One vector is turned by the same rotation once a step. Each row is the vector after some number of steps, and that number follows the row.
The counts run from 0 to 91.
195 -325 -282 -380 -106 -254 -470 -198 -114 249 -15 -267 126 225 -497
 -37 -183 -15 -18 65 7 -657 217 132 -275 -14 303 -236 290 -> 66
0 138 -400 -401 -6 -190 -405 -164 -170 199 214 -524 96 123 -351 -117
 -198 339 -107 72 15 -714 335 -4 -111 135 158 69 146 -> 50
-112 165 -201 -269 -201 -194 -556 -12 -22 178 234 -304 161 418 -559 -87
 56 390 -117 87 228 -313 311 -69 -167 377 132 370 382 -> 29
143 112 -412 -355 43 -210 -145 -260 -232 246 33 -531 208 537 -546 -327
 21 300 -78 66 164 -235 236 -5 -213 469 -13 281 47 -> 12
33 -65 -479 -472 89 60 -158 -243 -114 390 111 -392 142 36 -455 -147 -281
 -17 -218 -134 55 -657 184 31 -311 184 181 -58 163 -> 62
194 -358 -318 -493 -63 -180 -555 -84 258 278 54 -238 17 141 -545 114 -47
 179 -61 3 99 -591 390 25 -116 -89 238 -47 272 -> 76
53 98 -332 -267 -36 -220 -334 -229 -364 438 133 -258 303 162 -419 -301
 -246 75 -262 220 128 -460 144 222 -325 333 242 -40 371 -> 35
257 145 -195 -154 -88 -234 -160 -64 -102 121 -69 -395 171 640 -585 -297
 138 253 -79 109 287 -148 250 -82 -142 381 66 423 120 -> 1
166 -15 -161 -279 -275 -251 -374 -166 -57 226 82 -157 100 507 -541 -359
 177 293 -9 180 209 -206 370 -9 -150 215 300 463 247 -> 9
281 -217 -367 -423 71 78 -119 -187 349 497 40 -317 -75 269 -347 -64 -242
 150 -99 -221 144 -279 406 -115 -172 237 125 -92 286 -> 91
319 -163 -358 -469 -118 -85 -145 -64 188 315 36 -371 -56 359 -463 51 -64
 175 -93 -188 131 -577 378 50 -109 154 219 -87 34 -> 79
143 40 -328 -213 158 -90 15 -158 -159 294 -188 -490 201 385 -440 -391
 -68 282 -194 245 65 -208 123 67 -201 402 86 332 179 -> 4
295 -386 -303 -450 -134 -216 -185 -291 19 412 -53 -200 88 216 -487 -160
 -154 -41 -103 -22 14 -577 142 27 -365 -10 245 -292 288 -> 74
-89 49 -292 -384 -16 48 -296 -135 -141 436 290 -339 199 34 -400 -196 -89
 241 -51 22 80 -376 276 69 -135 458 136 307 286 -> 33
251 -253 -319 -385 63 -270 -397 -119 147 238 -39 -417 75 225 -524 17
 -233 104 4 11 -27 -664 361 62 -254 -112 213 -74 136 -> 77
109 87 -281 -307 -160 -206 -381 -271 -274 309 5 -298 201 238 -442 -510
 -40 113 -106 253 56 -22 168 24 -191 358 200 301 360 -> 16
8 24 -191 -429 -332 -221 -415 -298 -213 435 283 -167 250 305 -542 -272
 -35 80 -152 80 135 -442 185 -23 -316 181 328 140 352 -> 36
91 -137 -291 -313 -250 -277 -281 -240 -225 391 231 -118 216 111 -333
 -269 -104 -116 -157 51 138 -512 192 47 -156 91 303 -55 358 -> 55
197 -261 -379 -393 163 -41 -274 -66 338 83 -88 -525 10 308 -445 163 -73
 310 42 -39 1 -496 429 -22 -70 138 178 -74 94 -> 88
56 67 -113 -362 -101 -179 -433 -20 -92 440 76 -211 224 410 -475 -346 62
 231 -197 187 106 -55 308 -60 -182 252 238 346 345 -> 17
31 218 -369 -328 -88 -106 -57 -181 -86 395 84 -362 122 345 -550 -436 -9
 278 -219 11 96 -81 247 -41 -181 596 158 377 215 -> 13
279 -294 -231 -563 -187 -73 -161 -116 338 551 -35 -207 126 209 -458 -27
 -191 -76 -137 -309 65 -343 334 -90 -177 132 325 -143 392 -> 83
-106 220 -476 -324 69 -240 -256 -123 -266 240 110 -637 238 222 -431 -271
 -68 263 -98 187 142 -422 349 57 -129 256 36 268 224 -> 31
-3 230 -387 -320 138 -98 -340 29 -60 354 45 -476 76 274 -517 -249 -82
 425 -76 136 73 -251 348 -39 -43 443 122 361 333 -> 22
144 19 -382 -344 -164 -384 -459 -76 -183 197 114 -283 143 222 -490 -294
 -39 225 -158 302 7 -297 244 32 -234 188 267 286 457 -> 27
50 124 -345 -275 -49 -342 -519 -53 -189 56 7 -466 134 487 -465 -228 37
 316 0 360 68 -335 288 29 -179 132 149 280 239 -> 19
14 8 -297 -304 -37 -125 -527 -86 130 506 214 -207 135 -4 -467 -123 -140
 132 -289 109 58 -384 337 53 -129 226 426 189 560 -> 45
348 -434 -51 -455 -161 -291 -219 -86 256 211 -184 -215 141 446 -450 -77
 -50 85 -112 -127 39 -593 403 -147 -274 14 114 -144 167 -> 86
118 -81 -301 -418 -194 -244 -217 -87 -78 144 360 -413 145 391 -555 -27
 -127 116 -115 -154 190 -754 407 -77 -275 116 225 -61 154 -> 59
6 -25 -368 -312 -49 -210 -558 -244 -135 330 218 -305 229 62 -480 -136
 -229 116 -124 176 65 -447 256 -24 -203 -18 274 52 540 -> 46
247 -288 -391 -420 -57 -151 -287 -149 96 181 10 -477 39 498 -446 -81
 -140 87 -108 -90 126 -665 369 -25 -258 82 183 -131 -51 -> 78
-96 209 -220 -348 -158 -229 -288 -17 -259 97 274 -393 139 427 -481 -65
 38 214 -123 -7 204 -569 291 21 -101 282 166 174 220 -> 40
197 -372 -318 -451 -25 -5 -479 -96 369 431 -90 -283 16 111 -407 -134
 -157 107 -133 -23 -21 -462 291 -67 -132 108 293 -187 462 -> 84
40 -135 -487 -498 62 106 -251 -117 83 255 143 -537 59 179 -443 106 -218
 307 -151 -80 182 -699 332 -25 -79 161 150 -8 281 -> 61
21 -171 -188 -411 -289 -196 -517 -189 35 366 266 -143 213 27 -574 19
 -139 110 -131 -62 111 -530 358 -78 -199 116 250 19 364 -> 56
114 -162 -414 -314 -38 91 -216 -222 246 525 97 -266 23 84 -472 -66 -250
 219 -170 -200 52 -504 391 -42 -194 191 148 -92 395 -> 72
156 -104 -493 -447 73 -17 -345 -4 105 235 -43 -519 52 193 -460 78 -242
 267 -141 -119 124 -801 359 -39 -97 63 111 -111 132 -> 69
184 -73 -229 -465 -52 62 -362 -191 105 539 180 -132 184 69 -537 -126
 -193 38 -224 -91 126 -509 438 -67 -167 127 274 -34 376 -> 64
169 9 -227 -323 -11 -383 -408 -243 -156 231 -108 -333 322 375 -401 -389
 102 243 -132 343 87 -177 213 -15 -354 163 239 309 341 -> 8
87 -11 -383 -389 -95 -173 -219 -213 -290 455 211 -294 313 177 -513 -379
 -319 51 -296 79 44 -450 253 52 -298 242 206 -10 296 -> 43
-40 -174 -338 -439 34 -20 -370 -93 -45 435 133 -359 116 -29 -460 -181
 -261 205 -102 -124 7 -553 280 11 -115 197 325 9 385 -> 53
40 -149 -364 -490 -113 -60 -189 -185 50 334 266 -431 60 76 -466 101 -182
 268 -96 -270 151 -693 373 -60 -125 174 195 -28 170 -> 60
285 -315 -350 -455 -29 -176 -41 -244 209 452 -10 -397 26 175 -477 -209
 -158 -18 -154 -122 77 -435 221 -99 -153 167 136 -227 206 -> 82
-14 8 -335 -429 -315 -110 -267 -207 -112 413 159 -184 261 136 -521 -287
 -269 94 -288 -132 195 -431 216 -49 -249 371 278 19 426 -> 44
75 -78 -468 -322 84 -105 -458 -139 -170 465 177 -300 185 -1 -401 -306
 -194 114 -107 16 -10 -535 248 46 -126 137 207 -4 372 -> 54
108 55 -298 -223 -58 -241 -363 54 118 185 120 -449 125 369 -536 -70 224
 475 -50 137 115 -218 327 6 -107 305 273 433 332 -> 10
37 -121 -310 -428 -72 -181 -627 -80 71 138 100 -332 101 70 -563 140 -105
 96 -164 61 114 -570 408 -9 -101 -38 167 77 353 -> 57
119 106 -367 -333 67 -79 -234 -102 55 253 -89 -356 6 469 -410 -250 108
 512 -116 3 282 -117 304 -45 -139 407 21 433 136 -> 2
61 -55 -278 -285 30 -255 -412 -129 -155 297 -100 -229 288 93 -513 -369
 12 405 -128 334 15 -84 220 -16 -221 311 187 304 472 -> 7
240 -338 -236 -424 -225 -176 -273 -103 154 310 -27 -184 76 254 -582 -78
 -124 31 -189 -207 51 -433 441 -157 -281 41 298 -145 182 -> 75
105 101 -377 -238 123 -87 -209 -15 54 383 -110 -611 121 305 -342 -365 49
 512 -50 117 -20 -162 280 -115 -258 451 -61 502 218 -> 3
67 -110 -345 -310 -27 -255 -550 -106 -122 136 151 -346 34 171 -428 -29
 -211 234 -100 -18 39 -657 379 72 -212 44 198 -161 138 -> 58
59 138 -339 -289 -161 -353 -328 -99 -280 260 166 -445 215 514 -511 -290
 116 335 -98 242 192 -379 238 -8 -205 325 83 310 109 -> 20
297 -177 -352 -524 95 -55 -110 -102 218 189 -116 -508 11 331 -426 18
 -268 140 -107 -80 6 -674 397 -131 -184 174 46 -145 54 -> 89
152 74 -265 -401 -73 24 -234 -171 -23 357 295 -226 130 238 -523 -141
 -232 197 -167 -331 176 -589 328 -53 -123 308 161 78 308 -> 52
74 120 -373 -275 143 -86 -463 -71 -175 210 -113 -541 114 397 -490 -291
 98 526 -19 283 97 -306 342 -57 -118 364 56 364 246 -> 11
12 4 -229 -323 -141 -136 -522 -92 -48 332 103 -221 134 358 -463 -274 41
 330 -30 259 15 -224 339 17 -121 225 259 347 532 -> 18
-85 39 -290 -189 -15 -97 -521 -151 -129 461 113 -238 229 37 -484 -265
 -87 192 -56 240 -22 -278 279 -13 -240 283 277 354 551 -> 26
253 -269 -310 -387 -145 -240 -477 -63 -27 306 274 -142 142 219 -676 22
 -113 31 -28 -169 111 -552 411 -51 -182 71 253 -226 212 -> 67
378 -471 -330 -405 -6 -262 -513 -247 210 292 -108 -283 52 194 -380 -136
 -138 166 -38 98 -68 -463 230 21 -158 70 135 -198 281 -> 85
197 -8 -227 -297 -41 -280 -295 -147 -102 37 -252 -402 79 508 -476 -422
 179 260 45 310 99 -276 250 -63 -204 209 22 355 252 -> 0
-16 73 -343 -331 -25 -381 -387 59 -261 100 162 -479 303 289 -439 -156
 -139 182 -128 204 37 -658 383 54 -169 64 168 114 193 -> 39
-10 -16 -541 -252 81 -48 -338 -109 -153 470 137 -532 259 78 -418 -145
 -297 285 -145 79 33 -373 297 73 -56 367 72 157 278 -> 42
53 237 -297 -248 -61 -194 -119 -215 -237 334 148 -288 283 228 -530 -401
 -92 89 -195 -21 1 -176 149 -7 -260 438 180 235 304 -> 24
-43 112 -403 -370 -9 -40 -254 -69 -73 352 328 -475 130 193 -461 -63 -85
 401 -69 -13 156 -497 327 -49 -190 283 172 182 310 -> 41
-115 216 -223 -340 -42 -98 -210 -69 -61 319 137 -354 102 494 -503 -193
 43 390 -156 -7 226 -318 294 -7 -176 345 221 408 170 -> 21
